In the data rows, 128 means zero.
Each row below has a hidden score, from 0 to 40, with 20 about the middle. What is it? The score is a weighted sum of the row's numbers plus the product of two more (or one squared), each taken from its middle value.
[138 135 131 129 127 123 115 116 112 113 115 116 119 122 125 128 132 136
 139 143 145 146 143 140] 21
[133 131 129 126 123 119 118 115 115 115 115 118 119 122 127 128 134 139
 139 142 144 144 139 138] 20
[ 83  83  84  88  97 114 126 139 157 171 171 173 172 172 170 169 160 145
 131 117  98  88  85  85] 16
[177 180 187 191 184 174 157 139 121 104  95  86  81  77  70  67  70  85
  98 113 135 152 163 168] 21
[152 153 152 152 144 137 125 118 110 102 104 104 103 104 106 107 114 121
 130 137 146 151 155 154] 16
[106 103 102 100 101 110 117 120 128 136 141 145 147 152 154 153 151 147
 142 133 125 116 113 111] 29
[160 161 163 162 155 147 136 121 109 101  99  97  98  95  94  93 103 111
 123 134 146 154 158 157] 19
[ 75  80  82  85  97 117 131 150 167 180 183 180 181 177 173 171 155 141
 123 106  92  77  75  76] 24
[ 91  93  92  92  99 109 118 135 146 157 159 164 161 166 163 167 158 150
 134 124 111 103  98  93] 18
[ 95  95  91  92  96 107 121 130 142 155 157 160 163 160 163 162 155 148
 138 124 113 104 100  96] 17
[108 105 103  99 104 110 114 124 128 136 144 145 150 149 155 158 153 150
 143 134 126 116 114 111] 24
[100 100  97  98  98 107 116 125 135 147 150 152 157 156 159 162 153 151
 139 132 120 112 106 103] 21
[123 121 116 115 111 112 114 114 119 122 129 131 133 136 140 143 145 145
 144 143 135 133 130 127] 19
[168 168 169 171 165 157 143 127 115 100  97  92  87  88  86  84  91 103
 113 127 141 153 160 162] 19
[ 90  87  90  91  96 111 121 137 149 161 164 165 167 166 169 169 157 147
 131 122 107  97  89  91] 27
[151 151 151 147 139 134 123 119 109 106 104 104 106 106 108 106 112 124
 132 138 145 150 153 150] 19
[161 163 162 163 157 145 133 124 112 101  99  95  96  93  93  93 102 110
 122 131 146 156 159 159] 17
[166 171 173 176 166 156 145 128 116 103  94  91  89  84  86  82  87  98
 114 128 142 153 159 165] 15
[170 169 175 174 168 155 145 129 118  99  96  92  89  85  81  81  89 100
 110 128 142 155 162 165] 23
[ 99  96  97  97 100 110 119 125 137 144 150 154 154 157 160 161 158 150
 137 130 120 107 105 102] 26
[114 109 107 104 103 111 113 119 123 134 137 140 144 147 147 153 149 149
 142 139 132 122 118 115] 25
[119 114 112 109 106 111 115 117 123 128 134 137 138 144 146 146 149 143
 144 140 132 127 125 118] 17
[135 131 130 127 125 120 117 113 112 111 115 117 119 124 125 131 131 136
 140 140 141 144 140 139] 27
[146 147 143 142 136 131 123 115 110 105 105 106 109 110 112 115 119 127
 131 140 146 149 150 147] 19
[ 78  80  83  85 100 113 131 151 165 174 179 179 177 177 172 170 156 139
 123 105  92  80  75  79] 29
[120 116 113 110 111 110 111 117 123 128 129 135 138 141 145 147 149 147
 143 137 135 131 125 122] 12
[148 149 145 143 141 133 121 118 111 103 106 105 108 108 110 114 119 127
 131 138 143 150 153 150] 32
[103 102  99 100 102 109 114 124 133 145 148 149 154 154 155 160 154 150
 142 131 124 111 109 104] 24
[103 102 100  98  99 109 115 124 137 141 147 152 154 156 156 160 157 150
 138 130 123 114 106 104] 21
[ 53  67  81 102 131 159 190 215 227 242 226 214 200 188 173 154 125  93
  69  46  25  18  29  40] 16
[152 152 151 150 143 135 126 121 112 103 103 102 104 105 104 106 111 122
 129 139 143 153 156 154] 30
[ 83  84  86  85  96 110 130 144 158 171 172 171 173 174 173 171 158 143
 129 114  97  87  83  83] 26
[105 104 102 101 101 106 117 124 133 142 145 149 152 155 157 156 152 147
 140 134 121 114 111 108] 18
[171 173 177 179 171 161 147 134 116 105  94  91  86  82  79  79  81  92
 109 122 141 153 163 166] 24
[171 175 178 183 176 167 151 138 118 103  94  90  82  80  76  70  79  89
 107 121 138 153 162 168] 19
[165 165 164 166 158 151 136 126 114  99  97  95  94  90  89  90  98 109
 120 131 143 156 158 163] 27
[175 176 183 183 180 169 155 138 119 101  94  87  82  80  77  72  79  91
 105 122 138 153 162 166] 27
[123 120 120 113 112 114 115 115 118 120 128 128 133 136 138 140 143 145
 142 138 137 134 132 125] 20
[ 98  94  95  95  98 109 116 127 139 152 152 158 157 160 161 161 156 149
 140 126 117 106 101  97] 20
[ 81  83  86  87  99 113 129 143 158 170 173 175 174 172 174 168 157 144
 128 110  96  85  81  82] 12
[156 156 157 156 147 140 131 118 111 104 100  99  99 102 102 105 108 120
 128 139 143 155 154 154] 20
[154 152 153 152 144 137 128 120 111 102 103 103 103 104 104 107 112 120
 129 139 148 151 154 155] 20
[ 94  90  93  89 100 111 119 133 147 156 162 164 162 163 165 165 158 145
 136 123 111  99  97  94] 17
[137 137 133 130 125 122 119 115 112 110 114 116 119 119 123 125 128 135
 139 143 145 144 145 140] 22
[110 106 103 101 105 107 117 123 126 135 139 145 147 150 152 154 153 147
 141 136 127 119 116 112] 20
[131 129 124 121 119 115 113 117 116 118 122 123 124 130 132 137 138 142
 142 139 138 138 134 132] 21
[175 183 189 195 191 179 160 142 128 107  94  86  80  72  66  61  68  78
  95 110 129 147 160 169] 14
[ 94  91  90  92  97 111 121 135 142 153 157 161 162 163 164 166 156 145
 134 126 111 100  95  95] 27
[119 116 112 108 108 109 115 115 121 127 131 136 138 139 141 147 148 145
 140 138 133 128 127 120] 19
[124 122 121 118 112 113 116 113 120 119 124 129 131 134 136 140 142 140
 140 138 136 133 132 130] 20
[158 159 160 158 153 143 133 121 112 103 101  97  95  98  96  95 102 112
 123 136 146 152 156 159] 19
[143 140 136 135 131 126 118 115 114 107 112 113 116 117 120 124 127 132
 138 141 143 145 144 142] 20
[150 148 147 145 141 132 125 117 110 104 105 104 107 108 106 108 114 121
 130 139 143 153 151 151] 22
[150 151 148 148 143 132 125 118 111 105 102 103 106 107 107 107 117 122
 128 140 144 150 151 151] 17
[ 85  85  87  85  99 111 129 144 155 170 171 174 174 171 171 171 161 145
 131 115  99  87  82  83] 16
[171 175 178 179 174 163 150 133 119 103  95  91  84  80  80  73  84  94
 110 123 139 155 163 165] 27
[112 112 108 104 104 111 112 118 125 131 137 139 141 146 147 153 149 148
 143 135 132 123 120 115] 35
[127 121 119 115 116 115 112 116 119 123 126 129 132 133 136 142 144 141
 140 138 140 134 130 129] 16
[148 147 146 144 137 128 121 114 108 108 107 105 107 110 109 113 117 127
 135 141 147 152 151 149] 18
[133 131 128 126 120 121 118 115 115 112 118 119 121 126 130 131 133 136
 138 144 144 143 137 137] 28
[145 139 137 134 133 124 120 115 111 108 109 113 115 116 118 120 126 132
 138 139 146 147 145 146] 16
[158 160 159 160 156 143 131 120 113 104  98  99  94  94  93  98 103 113
 123 132 145 154 158 160] 12
[120 114 111 112 111 112 116 116 119 124 130 136 138 141 141 145 146 148
 143 139 133 130 125 123] 17
[ 80  79  82  88 100 112 133 151 165 178 177 177 178 175 173 170 156 143
 125 110  95  81  78  78] 22
[142 142 138 137 130 126 122 114 112 107 111 111 115 116 117 118 126 133
 139 143 144 146 147 145] 19
[123 121 117 114 110 112 111 118 117 122 125 130 132 137 140 141 142 141
 140 138 137 135 131 124] 18
[111 106 104 103 102 109 113 118 128 136 139 142 147 147 150 155 150 147
 141 137 129 120 115 112] 26
[113 111 110 107 104 110 113 121 125 131 134 141 140 146 146 149 149 145
 140 135 132 126 121 119] 22
[169 172 177 177 172 161 144 130 118 101  97  90  87  84  83  77  83  96
 108 124 139 152 160 166] 16
[156 152 155 153 144 137 125 117 110 101 100 103 101 102 102 102 109 120
 125 137 144 153 154 154] 16
[151 150 148 147 143 134 124 119 111 107 102 105 103 107 107 109 114 125
 130 138 144 153 150 153] 16
[131 129 126 123 120 117 114 113 114 116 117 120 125 127 128 131 138 137
 141 143 143 140 136 133] 16
[176 178 183 187 181 171 157 138 120 105  94  89  80  79  71  69  76  86
  99 116 136 154 162 170] 24
[134 130 130 125 120 120 117 115 112 112 118 120 121 126 125 129 134 139
 138 142 140 140 140 137] 21
[ 75  75  82  84 102 118 138 155 170 186 185 186 184 181 175 172 154 138
 118 104  84  70  69  71] 16
[158 157 157 157 150 141 128 122 111 100 100  99  97  97  99 100 105 113
 125 136 143 153 155 159] 22
[149 149 145 144 137 130 121 119 109 107 107 107 105 109 112 115 117 128
 132 139 148 153 151 149] 18
[145 146 142 139 137 130 121 116 110 105 106 109 110 110 113 116 120 130
 135 140 144 151 151 148] 28
[141 138 139 136 131 126 121 112 113 108 112 112 115 117 121 122 127 132
 137 140 142 145 144 142] 17
[180 188 198 203 202 188 175 155 135 109  96  86  75  67  58  52  56  68
  86 101 122 146 161 171] 29
[121 119 116 113 108 111 111 115 123 126 130 134 138 140 140 147 147 146
 143 139 134 131 128 123] 18
[166 168 169 169 163 153 139 129 112 102  97  92  92  89  89  87  94 105
 116 131 144 154 158 163] 25
[105 104 103 102 101 109 114 124 133 138 146 148 151 151 154 156 152 150
 144 134 126 115 111 111] 32
[133 130 130 126 120 118 118 112 112 114 117 120 122 124 128 130 133 137
 138 144 142 143 139 136] 17
[136 134 132 126 126 121 116 117 112 110 115 117 120 121 125 127 131 134
 137 142 145 142 141 138] 19
[ 81  79  80  84  98 113 133 149 165 174 180 177 177 174 175 168 156 139
 125 108  91  80  76  78] 21
[128 125 125 118 116 114 115 112 115 117 121 125 126 131 135 135 141 143
 143 143 140 138 135 132] 14
[158 156 157 155 148 139 131 120 110 102  98  97  99 100 100 102 108 115
 125 134 147 153 156 157] 20
[126 124 120 119 117 113 112 116 118 117 123 124 130 130 134 138 141 141
 142 140 140 139 132 130] 23
[ 91  93  91  91  98 109 121 134 144 156 162 163 163 164 164 165 159 147
 135 126 113 102  94  92] 18
[ 70  75  79  86 103 120 140 158 177 193 192 189 184 183 178 171 157 135
 117  97  81  65  68  69] 10
[146 143 142 138 134 124 122 113 112 105 109 109 110 115 114 116 125 129
 136 142 148 150 148 146] 17
[153 155 152 151 144 134 126 118 113 102 104 101 104 105 105 106 113 121
 131 136 143 153 155 153] 20
[156 158 158 158 147 142 131 120 112 103 102 100  99  98  97  99 106 117
 123 135 146 155 156 158] 17
[120 116 116 110 112 111 114 116 121 126 130 131 134 139 140 145 143 145
 141 140 135 131 128 123] 28
[164 167 166 169 159 150 137 123 113 100  97  92  91  91  89  90  98 107
 118 129 144 155 162 164] 18
[135 133 129 124 119 118 113 114 114 114 118 119 122 124 130 130 136 137
 138 144 140 141 137 138] 21
[117 115 109 105 109 108 112 120 121 127 134 139 140 143 144 148 148 147
 140 138 132 127 121 120] 18
[147 144 145 141 136 127 122 118 109 107 107 107 110 112 113 114 123 129
 132 139 145 148 148 146] 16
[142 140 135 134 131 123 117 115 110 107 110 114 115 118 121 120 127 133
 139 140 147 149 144 144] 11
[155 156 158 157 149 140 132 120 111 102 100 101  97 100  97  99 104 117
 126 136 144 156 157 158] 17
[165 168 169 169 161 151 139 128 112 103  97  93  92  90  90  86  96 105
 117 128 143 153 159 163] 21
[157 156 156 154 146 136 129 118 112 104 101  99 100 100 102 105 109 116
 128 138 144 154 155 154] 21
[154 155 154 153 146 137 128 120 112 102 100 102 102 101 101 103 113 118
 128 137 145 155 157 155] 24
[173 181 183 189 185 171 158 142 122 105  95  87  81  76  69  64  73  83
  98 118 134 152 161 168] 25
[100  99  96  95 101 110 118 124 134 146 150 151 154 157 157 158 156 149
 137 129 119 111 105 106] 19
[103 101  99  96 103 108 115 126 135 145 150 151 154 156 157 156 156 148
 138 131 120 113 106 105] 13
[ 77  79  82  87 101 117 136 154 169 184 183 184 180 179 175 172 158 140
 121 104  87  75  74  73] 13
[164 169 169 168 162 155 140 125 112 103  96  93  90  88  89  86  95 105
 117 130 144 154 161 163] 22
[167 168 168 169 166 155 139 125 112 102  96  94  89  89  88  87  92 105
 116 126 143 152 161 164] 19
[137 135 132 131 127 120 119 114 112 111 113 117 116 119 124 127 129 135
 137 143 145 147 144 142] 18
[145 141 139 138 132 126 120 115 113 107 109 110 111 113 114 121 126 131
 136 141 143 146 147 145] 22
[ 84  88  85  87  97 112 122 140 151 162 168 169 170 171 169 169 159 143
 132 119 102  92  86  86] 21
[123 120 114 111 112 114 113 117 121 122 129 133 132 136 140 143 142 144
 143 142 136 130 128 123] 20
[133 131 127 124 118 117 116 113 115 117 120 124 123 127 129 132 137 139
 141 140 142 140 136 134] 11
[141 140 136 133 128 122 122 116 110 109 112 114 115 116 121 121 126 133
 135 140 146 147 147 144] 23
[131 131 127 122 122 119 114 113 113 114 120 123 122 125 130 133 135 141
 141 144 140 140 136 136] 16
[112 109 109 103 104 107 115 122 123 131 136 140 144 147 151 149 151 146
 144 135 131 124 121 115] 17
[ 54  67  79  99 124 153 182 202 222 234 222 211 199 191 174 157 133 102
  79  54  38  23  35  44] 15
[133 131 127 125 119 116 113 116 113 116 117 119 124 125 129 131 136 137
 143 140 144 141 137 135] 19
[160 161 161 164 157 144 134 122 114 101 100  96  96  95  96  92 101 112
 119 131 144 155 158 161] 15
[ 58  67  80  94 116 141 165 192 209 220 215 205 197 188 176 163 141 115
  90  68  46  33  39  49] 21
[110 106 105 100 103 108 114 122 128 135 143 145 149 151 151 154 155 145
 142 135 125 121 113 111] 18
[121 120 117 112 110 109 114 115 120 122 129 131 133 137 140 146 143 142
 140 138 138 131 130 125] 28
[111 109 107 106 103 110 115 121 129 133 137 143 146 148 148 154 149 146
 141 138 132 122 116 114] 31
[154 153 154 152 148 137 128 120 110 101 101 102 103 101 104 105 109 120
 130 139 143 154 154 155] 28
[126 121 118 117 115 114 113 115 115 121 124 129 130 136 136 143 144 140
 142 139 137 134 132 127] 18
[148 147 144 141 135 128 122 117 109 108 105 107 108 111 111 116 119 126
 133 142 146 149 148 146] 19
[ 63  71  76  85 107 129 150 172 191 205 204 199 191 187 180 171 148 126
 106  84  67  49  55  58] 15
[122 118 116 111 111 113 112 116 120 124 127 130 135 136 140 144 144 144
 142 138 137 134 129 123] 20
[165 165 167 167 162 149 137 128 114 101  97  95  90  91  90  87  93 107
 118 130 142 157 158 163] 18
[134 133 129 124 123 121 116 113 111 112 117 119 121 124 127 129 136 136
 138 144 143 143 140 137] 19
[172 175 177 181 175 160 145 134 116 105  93  88  85  82  77  78  81  97
 109 124 140 152 162 165] 19
[142 140 139 135 129 124 122 113 110 108 111 111 111 115 118 121 126 133
 138 141 145 147 148 146] 21
[144 143 143 139 136 128 121 115 110 105 109 108 110 111 113 117 122 129
 133 143 144 148 147 146] 20
[ 88  84  89  89  96 111 122 137 155 165 170 170 169 171 171 166 157 146
 129 115 103  94  90  86] 15
[ 93  95  91  90 100 108 119 132 142 152 156 159 162 161 165 163 159 148
 138 123 112 104  99  95] 15
[ 57  66  81 102 129 159 186 211 224 239 227 215 203 187 175 153 128  99
  73  47  28  20  30  43] 27
[147 147 144 142 137 128 122 114 111 104 106 107 109 110 112 115 122 126
 133 141 146 149 152 148] 18
[101 100  95  96 102 107 117 125 138 149 150 154 156 157 159 160 158 147
 139 127 117 109 106 101] 12
[119 117 116 113 111 113 115 119 121 125 129 134 134 140 141 144 148 147
 142 142 136 129 127 123] 19
[117 114 111 108 110 113 115 118 124 128 132 137 138 141 145 149 148 147
 141 140 133 127 123 122] 20
[110 108 105 102 103 109 115 121 127 135 139 140 144 148 150 152 149 148
 144 137 127 122 119 114] 27
[171 174 175 176 170 161 145 131 117 105  96  89  87  85  83  80  88  94
 109 123 137 154 159 165] 31
[ 94  92  93  92  96 107 122 135 142 156 162 160 164 163 165 165 156 146
 135 126 110  99  96  96] 26
[173 179 184 191 186 171 158 139 124 103  96  88  80  74  72  68  71  83
 100 116 131 149 163 168] 22
[149 146 147 143 135 130 125 114 113 105 103 107 106 109 110 114 116 124
 131 140 145 153 151 149] 21
[135 133 128 128 123 120 114 113 114 114 116 117 122 124 125 130 133 137
 140 142 141 141 139 138] 20
[172 177 182 184 182 170 154 139 119 101  93  89  82  80  75  72  78  88
 103 121 134 150 161 170] 31
[ 79  83  84  88  96 115 130 148 163 173 177 176 177 176 171 169 157 143
 125 112  93  81  80  78] 22
[180 185 192 197 191 182 163 149 127 105  96  85  79  72  63  58  62  74
  93 111 130 148 164 170] 39
[ 88  90  88  89 100 109 124 136 149 161 164 165 167 166 169 166 158 144
 135 123 107  96  94  90] 17
[132 128 126 125 118 115 118 114 112 113 119 122 122 125 129 135 139 137
 142 142 144 138 137 135] 28
[159 159 156 155 147 141 129 122 110 105 102 100  98 100  98 102 107 114
 128 135 143 153 158 158] 32
[ 72  76  81  87 101 119 136 153 170 185 188 184 182 178 176 171 154 135
 118  99  85  71  69  71] 22
[147 142 140 141 131 125 120 113 112 109 109 109 110 110 115 116 121 131
 137 140 145 151 147 147] 17
[ 62  70  75  89 106 131 157 176 196 206 204 199 192 188 177 166 148 125
  98  79  60  47  51  56] 15
[134 133 128 126 123 120 118 116 115 112 116 118 121 124 127 129 136 138
 137 144 143 142 138 138] 19
[139 136 135 130 126 121 117 115 111 112 114 113 117 117 123 124 130 136
 136 140 144 147 143 142] 19
[142 142 141 137 129 125 119 116 110 109 111 113 115 116 115 118 124 129
 134 141 147 146 146 144] 14
[155 155 153 154 146 138 126 120 109 105 100 102 101 104 104 106 113 119
 127 135 147 153 155 156] 17
[144 140 139 134 128 122 118 114 110 108 110 113 115 114 120 119 124 131
 136 142 146 148 148 143] 24
[125 123 120 115 112 115 115 116 117 120 124 128 132 136 138 140 145 143
 140 142 140 137 129 129] 17
[182 188 196 208 202 190 174 153 133 109  95  84  74  65  59  52  53  66
  81  99 124 143 159 173] 19
[129 125 119 116 115 113 114 114 117 118 124 128 130 134 136 137 143 144
 141 141 141 138 133 130] 15
[158 161 158 158 151 141 133 121 111 105 100  98  98  96  96  95 103 114
 123 132 146 153 156 159] 14
[153 152 151 145 143 136 123 118 110 102 104 102 103 104 108 106 112 124
 128 138 146 152 152 152] 20
[155 155 155 151 146 138 129 121 108 102 103 101 101 102 103 105 112 120
 128 138 143 152 154 156] 29
[159 158 160 158 148 142 129 121 111 100  98  99  98  98  97  99 108 115
 122 135 143 153 155 156] 19
[139 139 137 133 126 124 117 113 110 109 109 115 118 118 118 125 127 130
 136 144 147 149 146 143] 20
[160 163 163 159 156 145 134 121 114 102  96  98  97  96  92  93 101 111
 122 134 143 154 158 159] 21
[127 124 119 117 113 115 113 114 119 120 122 128 131 132 137 138 143 141
 144 141 136 134 131 130] 17
[ 56  66  79  95 123 147 173 197 214 226 221 210 198 190 175 159 135 105
  81  61  39  29  34  45] 9
[ 98  93  94  91 100 110 118 131 141 151 155 159 161 160 164 161 157 149
 136 126 115 107 101  98] 20
[149 146 144 145 138 133 121 114 111 103 105 106 107 107 109 115 120 127
 134 139 147 153 149 151] 20
[ 66  71  79  87 106 128 150 170 189 202 201 195 191 186 177 169 150 130
 106  85  68  56  58  63] 15
[ 78  79  81  86 101 118 136 149 166 178 184 182 178 176 174 170 159 139
 121 106  86  75  72  77] 13
[ 92  91  91  92 100 110 122 131 146 158 162 162 164 166 167 167 159 145
 137 125 110  99  96  93] 19
[141 142 137 137 129 124 121 117 113 107 110 110 112 116 116 119 125 129
 134 141 142 149 147 146] 24
[110 107 107 105 104 107 116 121 125 135 139 143 144 145 148 151 149 146
 144 134 130 123 118 114] 23
[151 153 150 151 146 137 126 120 108 105 104 102 104 103 105 106 114 122
 128 137 147 153 153 152] 17
[114 110 108 106 106 109 111 120 125 133 136 142 144 144 150 154 150 147
 144 139 128 125 119 117] 22
[162 162 164 164 153 143 133 123 112 100 100  95  96  94  94  94 103 111
 119 131 144 156 160 161] 24
[122 119 118 111 110 111 113 116 118 121 126 130 135 137 141 142 145 142
 141 141 134 133 129 124] 22
[ 91  92  92  92  99 106 120 134 146 154 161 161 162 166 165 167 158 146
 136 122 110  99  96  93] 38
[155 155 153 151 146 139 128 119 112 102  99 100 102 102 102 104 113 120
 127 139 145 155 155 153] 26
[151 149 144 142 136 132 125 115 108 103 103 108 107 107 111 111 116 123
 133 138 147 149 153 150] 28
[163 164 163 164 156 149 136 126 110 102  98  95  93  92  92  93  97 108
 120 130 144 153 158 161] 23
[ 68  72  79  85 103 124 144 164 184 194 195 190 187 185 178 170 155 130
 112  89  76  60  60  64] 34
[120 119 116 109 111 112 112 118 121 126 128 133 136 140 141 147 145 146
 142 137 136 133 128 124] 19
[137 133 129 126 124 120 118 113 113 111 117 119 121 124 126 130 131 138
 141 141 145 143 143 139] 20
[161 161 165 162 154 145 136 125 111 103  99  94  95  95  93  94  99 109
 123 132 146 153 157 160] 24
[124 120 117 114 114 115 112 115 116 120 124 128 130 135 136 139 145 145
 144 140 139 135 131 128] 18
[102  98  96  98 102 108 117 125 133 146 149 154 156 156 160 159 155 148
 139 128 121 111 107 103] 12
